Turns, then the turns between two rows, first turn first; the first pair answered:
turn zamo:
[-11   8   2   6 -23   4   1  -5  -5 -12 -14   3   9  -1  -9 -12   3 -11
   1   5  -9   6  10   4  -8  25  -8  -6  -6  20   1 -12   1] => [ -2  10   6  -5 -18   3   7  -3  -6  -6  -6  10  -7  -1 -12 -19  12 -10
   5  -2  -1  -2  -1   4 -18  28  -2   4 -10  12   0 -14   5]
[ -3   3   4  -6  15   4 -22   8  11  -2   5 -13   6 -12  12  21 -29   2
 -16  10 -11  19   6  -1  11  -8   3   0   3  -5  -9   1  -5] => [  1   0  -5  -9   9   0 -15  16  15  -7  -4 -12  -4 -22  17  23 -13 -11
 -17   1  -9  14  -9 -14  -9   6  -3   2   1 -11 -17   1   2]
[-13  -1  -6  -1   7   0   7 -11   3   5   0 -22  -7  12  -8  10 -37   8
  -9  19   5   8  21  21  35  -6   0 -21   5  13  10 -12 -11] => [-14  -8 -32   5 -11  -7  16   3  11 -10 -26 -28 -12  -9   5  19 -15 -19
 -13  10  -1   6   3  -7   4  20 -16 -26   6   9  -5 -10  -1]
turn muf:
[  7   5  26   2  -7 -12  -2 -25 -20   0  -6   2  12  -1  -6 -22  29  -5
   4  24  -8  -8 -15  11   1   3   8  -2 -13   4   8 -18   4] => [  3   3  15   9 -15 -11   1 -23 -20  -8 -20  -4  14  -6  -3 -16  28 -12
   0  24 -11  -7 -10   4  -1  11  -1 -10 -13  12   5 -18   6]
[-13   8 -20   8 -22   1   2   5   0 -30 -33  -9  17  -9   6  -5  14 -18
   5 -15  -9  -5   8 -21 -24  32 -15 -24   3  16  -6  -5  12] => [-21   3 -17   2  -4   7 -22   9   7 -29 -15 -23  24  -7  10  -3 -17   8
  -4 -11 -14  20  28 -16  -5  16  -3 -29  10  27  -6   3   4]
[-11  -3   0  -2 -15  -5 -25  -6   0 -10   1  -4  -4   4  10  14 -25  10
   5   6  -6  12  23  -7  20 -17   3 -11  -2  11  13   0   2] => [ -5   0  15  -8  -7  -6 -24 -10   0   2  14   7  -9   9   5   6 -20  13
  12   6   0   6  12   0  21 -26  14   2  -3   0  18  -2  -1]
[ -7  15  34   8  -4 -26   6  20   3   6  14  -2  -7  -5 -15 -26 -27  21
 -15  -4  22 -14  29  -1   3 -14 -18  12  -2  -2  22 -31  17] => [ -4  16  34   9  -9 -28  14  19   0   6   9   3 -10  -6 -17 -27 -16  12
 -12  -5  23 -22  22  -2  -4  -9 -22  15  -5  -7  23 -33  19]
turn suf:
[ -8   4   5  21 -15   3  16  -8  -3  -5  -7  10   0  -8   5  15  16 -14
   0   4   4  -7  -6  -6   1  -6  -9   5  -9 -19   7   0  -9] => [ -5   1   5   4   2   9   6  -1  -3   0  20  -6 -23  -4   8  21 -10  13
  -9   3  10   7  12  -1  13 -15   0   4  -7  -9   6   1  -4]
[ 18  10  -6   6  -8  -3  28  13 -19   7  -6 -15 -27   3 -12  14  -2   4
  -4 -14  11 -16  10  -3  -7   8 -17   2 -12  -7 -11  -9  26] => [ 13   8  12  26  -7 -12  21   5 -13  23  -7   2   3   4 -15  15   2  -9
   5   0  -3 -15  -5   3   9 -15 -10  14  -6 -36   0  -7   8]
[ -7   1  11   8  -1   0  -7 -10  -1  -1  -5  25  42  -5  -1 -41  19   2
  14   1  -7   3 -15   4  -2  -1  13   2  -9  -3   4  20  -7] => [ -2  -2   4 -17  17  11 -14   1  -1  -1  23   1   7   0   2 -36  -9  35
   1  -6   7  16  12   7   5  -1  21  -4  -9  20  -2  18   5]
[ 20  15  15 -14   7  -7  -5  -8  -8  15  23  11 -18  17 -19 -25  11  13
  -6  -5  12   0   0  12  -5  -5   0   3  -1 -13  10  -7  -2] => [ 19  18   9 -13  -2  -9   2 -10 -11   6   8  13 -17  14 -19 -30  23   2
  -4  -9  13  -8  -5   8 -17   9  -8  -1  -4  -8   6  -9   3]
Then:
(two turns a pair)
[  0   0  -5   8  -6   7   1   3  -8  -8  -2  -8  -4   4  -8   7  -5  -3
  -1   4  -1  -4  10   5   6   3 -10  -7  -4  10   6   2   8] => [-1 -1  2 13 -4  4 -3  1 -5 -3 -1 -3  8  4 -8  7 -5 -5  1  9 -6 -2  6  8
 12 -5 -7 -4 -1  1 10  4  1]	suf, muf
[  7   3  28   5  11   3  -9   0   8  24  28  13  -4   9  -4  -1   3  -1
   5  30  -2   0 -10   4  24 -30  11  22  -3 -26   9   2 -17] => [  3   6  24  23  -6   2   2  -9   0  19   7  16  10  12  -9   4   6 -15
   8  37  -7  -8  -3   8  32 -27  -2  11  -6 -21  13  -1 -17]	muf, zamo
[  4   1 -13  -2  -9  11   2   6   8  -1   1  -2  -9 -10   9  -6   1   2
  -3 -17   2  10  -3   1 -19  19 -12  -7  -2  -3  -7  -7 -10] => [  8   7   2   3  -9   8   6  -3   5   8   3  13   0  -4   0 -16   9  -3
   6 -14   3  -1 -12  10 -15  12  -6   1  -4 -14   2  -9 -17]	zamo, suf
[-10  -5  18   6  -8 -20  32   1  -8  15   1  18 -11  18   4  -7  18   0
   5   5   2 -19 -19  18   3   7  -1   9  -2 -21   6  -1   3] => [-24 -11   8  10  -4 -12  17   4  -8   6   5  -7  -5  21   9   8 -21  21
 -10  14  -6   6  19  21  28  -3  -5 -13   4   6   6   4   1]	suf, zamo
[ 11  -9  -2 -23  16  -1   7  10  -4  11  15   1 -31  -7  -2   4   0  10
   0 -10   2  -3  -2   0  -2   0  11  11   1  -9  -3  -5   5] => [ 10  -9   6 -15  16  -4   4   7  -1  19  16   9 -18  -6  -4   5   1   5
   3  -3  -5  -2  -8   2   5 -11  14  16   3 -21   2  -4  -3]	suf, suf
[ -2   1  -1   0   2   1  -5  -2   8   0  16 -13  -3   7   4  -5  -8  16
   1  -9   3  16  13   2   6 -13  16  -1  -3  11   4  -3   0] => [ -8   1  -2  13  -6  -1  -5  -5   8  -3   4 -12  12   6   4   0  -9   6
   2  -3  -5  17  15   0  11 -15   9  -7   0  10   7  -2  -4]	muf, zamo
[  8  -6  -5  -4 -15  -7  15   4 -20   3  -4 -13  -6  -8  14  23 -11 -15
  -4  -9  -2  -3  10  -9  10   4   0 -11   5 -18  -5 -20   8] => [  7  -8   2 -10  -4  -5   4   4 -16   8  10 -14  -4  -5  14  21 -23  -2
  -5  -8  -2   7  15  -3  19  -7  10  -8   8 -19  -3 -17   3]	muf, muf
[-14 -22 -28 -12 -37   7  -2  -4  -1 -32 -29  -5  -6   7  18  13 -11   7
   1   0  -8  -4   9 -16  -4  17 -17 -32  10  25  -4   2  25] => [ -7 -28  -9  -2 -33 -11  -1   0  13  -5 -23  21   7  -2  21  16  14 -20
  14   6 -19 -12 -38 -25 -10   0  -7  -1  15 -33   1   3  11]	suf, zamo
[-13  -6 -11  -7  12   3 -18  16  14  -8  -6  -2  22 -16  23 -12   6  -9
   3 -13 -19   8 -29 -16 -27   8   8   4  15 -12  -1   3 -15] => [-13  -6  -7  -9  17   4 -22  15  15  -5   1  -2  22 -14  23 -14   2  -4
   2 -11 -18  12 -28 -14 -23   3  12   5  16 -12   1   4 -18]	muf, muf
[ -9  11   4 -36   8   5 -14 -13  -3  -8  19  -7  -9  17  -7 -47 -10  28
   8 -20  11  14  -3   5 -14  15  22   6  -9  37 -16   7   6] => [-19  11   1   0 -21  -8  -4 -23  -1 -16 -25  14  35   9  -7 -45  20 -17
  19 -10 -10   2 -27  -5 -23  22   4   4  -7  16 -13   8  -5]	suf, muf
[ -9   7 -18   1  13 -14 -28  19   1 -20 -15 -14  33  20   7 -19   2   5
 -13   1 -10  10  34 -15   7   3  -1 -29   0   2   0   0   3] => [ -1   3  -1  -1  25 -24 -30  25  13   5   4   3  29  16   9 -16  14  -4
  -6   3 -13   6   3 -19   6 -14  13  -2   5 -40   3  -1  -5]	zamo, suf
[ -9  -9 -13  -2   1  -1  -9  10   0  -9  -2 -11   6  -9   1   4  -5   8
  -7  -8   2   9   3 -14  -9  15  -5  -6   4  14  -8   4  -4] => [ -9  -6  -6   3  -4  -4  -9   4   0  -8  -9   1  20 -10  -2  -4   8  -2
  -1  -7   0   2 -10 -14 -13  16  -4  -3   4   4  -5   4  -9]	muf, suf
[ -9 -11 -12  16 -19   8  -9 -19 -18 -22 -25  13  34  11 -18  16  51 -38
 -21   0  -2 -24  20  11 -18  31 -19   0  -4  17  32 -17  -2] => [-21 -21  -4  16   6  12 -40 -12  -6 -11   4  -5  48  15 -10  31   3  -8
 -33  15 -15  13  45  19  21  -3  -4  -3   8  19  37  -9 -17]	muf, suf
[  5   6   0   2  -3   3  16  -8  -4   7  -4  -2  -7   5  -9 -10  -1   1
   3  -4  10  -8   0   6  -6   6   8  -5  -3   2   3  -6  -1] => [  3   5  -2   4  -5   5  16  -8  -5   4  -5  -5  -5   5  -8  -8  -6   2
   1  -4   9  -7   5   6  -3   7   6 -10  -3   7   1  -6   0]	muf, zamo
[ 11  10  21  -2   0   1   6 -11  -2   8   8   0  -3   8 -23  -6  -2  13
   3  -6   3  -5   4  13   6 -12   8  10  -1   2   6  -5   3] => [ 11   9   5   7 -18  -2  19 -10  -5  -4 -16  -3  -4   2 -20   0   9  -5
   2  -8   1 -13   4   3  -6   6  -9   0  -3   7   1  -7  10]	muf, muf
[ -8  -4   4  10   5   0 -12   1   9   4   0  -4  22  -4   9   7 -11   6
  -8   2  -8  25   5  -4   8 -10   4   2  10  -5   3  10  -7] => [ -5  -7  -3   4   4  -2  -9   9  13   2  -3  -4  12 -12  15   7   2  -2
  -8  -6  -5  22  -8 -16  -9   1   4   7  10 -11  -4  11  -2]	zamo, muf
[  4   0  -7  13  -5  -2  -7 -20 -14 -22 -12  -6  10  -2  12  -6 -10 -10
  12  12 -23   8  24   8  11   8 -28  -4  11  18  -7   9  -4] => [ 11   3  16   1  14  -3 -16 -24 -12  -3  15   5   6   7   5 -17 -14   5
  18  13 -17   8  17  20  21 -11  -7  12  12   4   1  10 -11]	muf, muf
[  1   9  21 -19  11  -9  -4  12  16  11  15   5  12 -11   4  -9  11  11
  20   7   3  18  15  -5  12 -20   9  -1  -8  -7   0  -9   1] => [ -4  11  21  -7   3 -10   1   6  11   8   5   7  24  -8   0  -6  10   4
  22  13  -1  16  20  -1  20 -22   3  -6  -9  -5   4 -10  -3]	muf, zamo
[ -8  15   0  21 -13  -1  -6 -15 -12 -19 -17  10  23   4  -3  -4  -3  -3
  -3  11   5   3  12  20  14 -15 -17 -14  -5  16   4   5 -12] => [ -6  16  -6  17 -15   1  -3 -14 -14 -24 -18   6  16   3  -1  -5  -2   0
  -5   8   9   1  16  18   9  -7 -19 -17  -7  24   0   5  -6]	suf, suf
[  4  10   3   2  10   1  -9   7   8  -5  -5  10  16  -4   7 -18  -5   1
   8  -2   4  16 -25   5  -7  -2   6   6   7  -7  12  15 -18] => [  5  12  -2   1   4   2  -5   8   5 -12 -13  10  14  -5   7 -20   3  -4
   7  -6   6  11 -26   2 -16   9   0   2   4  -2   8  14 -14]	suf, suf
[  1   3  -2 -23  11   4 -18   2   7  -9   9 -15 -10  -7   7 -22  -8  28
   2 -17   8  16  13 -10 -16  14  10  -3   4  31 -12   7   1] => [  3   9  21  -2   0  -9 -11 -16   6   5  -4  20  24  -6  -3 -34  22   0
  21  -8  -1  -3 -20  -4 -17   4  12  15   3  -4   2   6 -15]	suf, zamo
[ 29  10  18 -22  29  -5 -26  13  -8  -3  20   4  -3   5   2   2  -5  22
   6   4  -2   3  12  12 -11  14  20  -1  -6   7  21 -18   4] => [ 18   0  -9  -6   8 -10 -24  24   0 -22 -13  -8  11 -13  15  17   4  -2
  -1   3 -17  12   8 -11 -26  33  -2 -17  -2  11   8 -13   7]	zamo, zamo
[ 18  -9 -19 -12 -11  34   9  -3  -4 -25  16 -17 -32  23  -5 -10  37  11
  14  15  31  -9  10   8 -21   9   0   6 -15   2  -6 -21  15] => [  8 -14 -13  25 -29  21  11 -10   1 -19 -10   0  14  17  -4   0  49 -23
  22  33   7 -10  -8   4 -10  -3 -11   9  -9 -27   4 -19  -4]	suf, muf
[  4   4  23 -11   8   4  -3 -13   0   5  16   7  -6   1  -6 -11  -2  10
   6  -3   2  -8   3  18  11  -9  16   4  -3   9   7   8  -2] => [ -6   0  19   3   3   2 -11 -13   4   0   6   2  14  -2  -2  -3 -10   5
   3   5 -10   2  10  15  20 -13  11  -4   2  11   8  12  -9]	zamo, muf
[ -7 -12  -5  13 -11   1  11  -1  -9  15   1 -20 -11  14  -7  31 -15  -3
 -11   9   6  -4  16   3  26  -9 -12 -11   2   6   2 -14  13] => [ -5  -6 -11  13 -23   1  21  -6 -13   4 -17 -13 -10  10  -9  20   7 -17
  -6   1   9 -17   6  -3   7  10 -20 -14  -3  11  -2 -14  19]	muf, suf
[ -6  -2  21   3   2 -10  -7 -25  -2   3  12  12  28   9 -11 -12  -2   6
  13  12  -1   5  -5  27  12  -5  15  14   6  -6  21  -3 -20] => [  1   2   3 -24   2   2   4 -17 -10 -13  14  -6 -13   9 -10 -17  -2  23
   4  -7  21   1  10  22  -9  22  10   3  -2  28   8  -6   3]	suf, muf
[ 19  -1  -7  12 -27   6  27  21  -4   8 -26 -24  -7 -10  -6  36  -7 -24
  12  -5   0 -37  19  -5   6   5 -17   4 -12 -11   3  -5   7] => [ 28   2  12   2 -11   7  26  16  -5  26  -1 -13 -17   0 -12  28  -7 -13
  19  -4   8 -44  12   7  14 -10  -2  20 -14 -26  11  -8   3]	zamo, suf
[  3 -23 -20  -4  20 -16   5  23  33  -3  -8 -21 -14  -7  12  28  -2  -8
 -12  -9   2  -2  -7  -6 -16   2  -6   8   8 -10   8   1   9] => [  5 -23 -10  -9  30 -15  -2  21  36   3   6 -19 -14  -3  11  24  -9   3
 -10  -8   3   1  -6  -1 -10  -8   4  13  10 -14  11   2   5]	muf, muf
[ -6 -11 -12  11  -1   2  -8   4  12  -3 -15   1   3  -1   2  16 -27   8
 -25  -2  -9  15   9   1  11 -14 -16 -11   6 -10  -5   0   6] => [ -2 -14 -16  -1   2   0  -6  13  17  -3 -11   0 -14 -10   7  13 -15   5
 -26 -12  -5  13  -4  -9  -7  -4 -13  -4   5 -16 -13  -1  13]	zamo, muf
[-11   6  -6  -2   3   7 -25  -2   1 -14   5 -18  16   1   8  -2 -25  21
 -10  -5  -6  29  29   0   4  -3   1 -19   4  33   3   9   2] => [ 12   9  -2 -31  10   3  -7   7   2  -4  20  -4 -27  -5   7 -15  11  14
  -1 -26  16   4  -9 -10 -34  15  11   6  -3  12  -5   2  17]	zamo, zamo
[ 15  -1   4  21 -19 -21  20  -4   4  23  16  10   0   3   1  17   7 -24
   4  21   8  -2  27  16  12  19 -22   7  -9  14  10 -12  -1] => [ 18  -1   5  16 -20 -22  23  -2   5  24  18  12  -6   2   1  14  11 -24
   5  19  12  -6  22  15   7  22 -20  10 -11  12   8 -13   0]	zamo, zamo
[ -7  -4 -26 -16  16   1 -16  18   2 -22  10 -42  11  -5  22  29 -41  13
 -30   5  -4  55  25 -20  19   8   0 -27 -12  19 -19   3  -8] => [  9  -6 -23 -43  28  -3 -13  31  10 -12  28 -34 -19 -14  27  19 -19  12
 -27 -12   9  47  -6 -32 -10  18  13  -5 -13  -1 -28   2   0]	zamo, muf
[ 12 -17   9   7 -16  -1  16  14   5  31  -7  -7 -32 -14 -13  38 -12 -27
  -7   6 -14 -19   4   4  30 -24 -16   9 -13 -17  13 -22 -10] => [ 11 -17  -6   0 -21   3  20  19   2  19 -13 -18 -45 -16 -10  40 -13 -22
 -13  -1  -8 -18  14  -2  20  -8 -24  -2 -16   2   5 -22   0]	muf, suf
[ -1  -7   7  -2   6 -13  -5  13  17  14  13   6   6 -14   8   4  14  -4
   2  -1  -6  11 -24 -12  -7  -7   6  18   7 -26  -6   6  -3] => [  4  -2  14   2   2 -13   3   5  10  18  12  15   6  -7   0   0  19  -7
   8   1  -2  -1 -25  -3  -3 -10   5  21   3 -29   0   2  -3]	zamo, muf
[-11   0 -13  -8   5   5 -12 -12 -10  -6  -3   1  40  23  -6   0  -2  14
   9 -10  -5  30   2   6 -11  10 -13  -4  13  16  -1  12 -21] => [ -5   3 -13 -19   9   9  -9 -11 -13  -7   2   1  26  25  -8  -8   3  19
  11 -17   4  24   0   8 -20  18  -9  -3  10  21  -3  10 -15]	muf, suf
[ -9 -18   8  21   9 -13   0  -5  19   5   6  18  19   7 -10 -10 -21  15
 -16   1  29  -1  10   2   4  -8  10 -10   9  -1  19   8  -5] => [ -8 -16  -3   9   6  -8   4  -2  14  -9   1  10   5   5  -9 -16 -18  19
 -19  -9  37  -4  15  -3 -10  10   5 -18   6  18  11   9   6]	suf, muf
[-10   1  13  -5   5   4 -27  -4   0   6   5   3  34   8   6  -7   1  -2
   3   4  -9  15  16  13  14 -15  13  14  10  -5   9   5  -8] => [-11  -6  -8 -15   5   7 -28  13   6  -3   5 -16  14  -2  18   5  -8   2
 -10  -3  -7  26  23  -3   3  -3   7   5  11   7  -4   6   2]	zamo, suf
[-18  12  -4 -18  -7  -6   3   6 -14 -14   4  -3  -8 -11  14  16  16 -16
  -1 -13  16  24 -23 -17 -18  11  -6   5   8   3 -14  -4   8] => [-12  14   8 -30   8  -2  -3   4 -15  -5  26  -2 -18  -2  10   9   7   2
   0 -15  25  26 -18  -7 -10   1   8  12   8   5 -10  -5   7]	muf, zamo
[-21  -7 -22  19  10  17  10   9  -6 -37 -13 -28 -18   5  -6   2  -1  14
 -10 -14  -8  -9  -1  -2  -6   3  -3 -32  11  40  -7 -18  18] => [-29 -10   3  48   9   4  -2  -3   3 -17 -15  -2  30   6  -9   4   3  -5
   3   7 -30  -6 -24   5  16 -29   6 -17  19  -1  10 -15  -9]	suf, muf
[ -9  12  -2   7 -12  12  16  -6   2   3 -12  12  21  -3 -17  -5   0 -18
  -8 -10  -8   5  -3  11 -19  20  -9  -4  -8   7  -8  24  -3] => [ -7  11  -8  -5  -6  17  16  -1   0   0  -3   2   4  -2 -14  -4  -9  -6
 -14 -15  -1   9   8  11 -20  26  -7  -9  -9  20 -13  25   4]	suf, suf
[  3  -8 -10  -4  10  12  20  -7  -4   2   9   0 -27   0   4  -2 -12  16
  -1  -8   3 -16  -4  10  -1   2   2   6  -6   1   0 -19  -2] => [ -1  -5   2  13   4   8  19 -18  -5   6  -1  12   1   4  -2  -7  -7   7
   6   1  -6 -19  -7  18   9  -7   2   6  -4  -7  10 -17 -14]	suf, zamo
[  9   1  42 -19   7  12  15  -7  -6  -2  10  -4 -25  -1 -18 -23 -18  17
 -10   3  -6   4  11  11  14  -2  25   0  -4  -5   8  -9   8] => [  0   1  20  -5 -20  10  27  -9 -10 -27 -30  -7 -10 -12 -14 -23   2  -8
 -10  -2 -13  -3   9  -4  -8  28   3 -19  -6  11  -1  -7  15]	suf, muf
[  9 -19   9  11  -7   1 -10  -7  10  -2  -4  11  17   7  -7  -5   1   4
   3   2  -3 -15  -7  -3  10   1  33  11   6 -15  12 -10  -7] => [ 12 -20   0  -3   0   7 -10   2   7  -5   9  -6 -10   9  -4   0 -15  22
  -6  -5   7  -9  11  -3  11   6  33   6   4   1   6 -12   3]	muf, suf
[ -5   3  13 -19  29  14 -16   4  13 -31  21  -5  -7 -10   9  -2   0  28
 -14 -21   9  20   7 -11 -18   4   9  22  48  -3   9  -8   0] => [-10   6  24  -7  28  15 -19  -8   9 -27  20  -1  12   0   2  -2 -12  31
 -11 -11   3  21  19   3   3 -11   9  17  49   0  18  -7 -10]	muf, zamo
[  1  -4  10   6   1 -11   4  -1  -6   9  -3   5   5  -3  -2   6  14  -6
   3   6 -19  -1 -18  -3   7  -7   2  16  -2 -29   9   3 -10] => [ -4  -4   7  12   1 -10   2  -3  -6   7  -6   3  13  -3  -2   8   8  -6
   1   9 -23   4 -11  -2  13 -10  -1  10  -1 -26  10   4 -12]	zamo, zamo
[ 21   4  -4   0 -16   3  21 -21  -6   1  -9   5 -20  19 -10  16 -10 -22
  25 -30  16  -7  16  37  24  16  -8  -6  -4  -6  21   7 -20] => [ 14   0 -12   2 -17   5  14 -18  -3  -8 -13  -6 -15  17  -5  22 -22 -17
  18 -29  12   6  29  34  28  18 -11 -17  -1   5  17  11 -20]	muf, muf
[ 13 -16   7 -17   8 -11  -9   8  13   1  13   0 -14  -7   3  -4  35  -1
   6  -4   7 -11 -38 -16 -16  19   7  34  -6 -33  -9  -9   7] => [-17 -20   3  19   1  -5 -33  -5  12 -13  -6 -18  41   2   3  14 -14  10
  -5  23 -20  22  12  -3  35  -6  -5   1   4  -4   3   0 -13]	zamo, zamo
[ 16 -16   1 -40  32 -17 -12  34  -6  -1   9 -24 -39  -3  14   9  -3  11
  -8 -17  -9  13  23  -4  -6 -13   9   3  24  10  -9 -12  -6] => [ 21 -13  17 -38  38 -19 -12  26  -8  12  19 -11 -35   5   7   2  -1  14
   0 -13  -6   6  17   7   2 -26  18  14  23  -2   1 -14 -12]	zamo, muf
[ -3  -9  -4   9  -5   2   2  12   7   3   6 -11  -3   5   5  17 -17   1
  -4  14  -3   4  11   0  13  -9   1  -3   0  -5   1  -5   7] => [  6  -8  -3  -2  -1   0  10  15   8   7  12  -6 -20   2   5  10  -2  -1
  -2   5   5  -6  -4  -3  -1  -2   4   9  -2 -14  -2  -8  13]	zamo, zamo
[ -5  -7   7 -25  11  10   5  19   0   5  25 -19 -31   1   6   6 -23  19
  -2  -2  10   9   5  -3   6 -12   5  -5  -4   1 -12  -7   7] => [-18  -7 -10   3 -20   3  10  11   0 -20 -27 -13   9 -14  11   5   1 -16
   2   0  -8   5  -4 -18 -11  11 -18 -21  -3   7 -16  -1   4]	suf, muf
[-15  -5   6  12  -5   1  -5 -15  -1   3 -10  -5  29   5  -8  -8 -16   8
   0   8  -8  17  10   9  11  -5  -1  -8   5   8   0   8 -15] => [ -6  -5 -13  -5 -11   4   9  -3  -2  -9 -17 -12  -3  -6  -1  -9   5   2
  -3 -11   4   7   0  -8 -23  26  -9  -9   0  16 -15   5   4]	suf, zamo
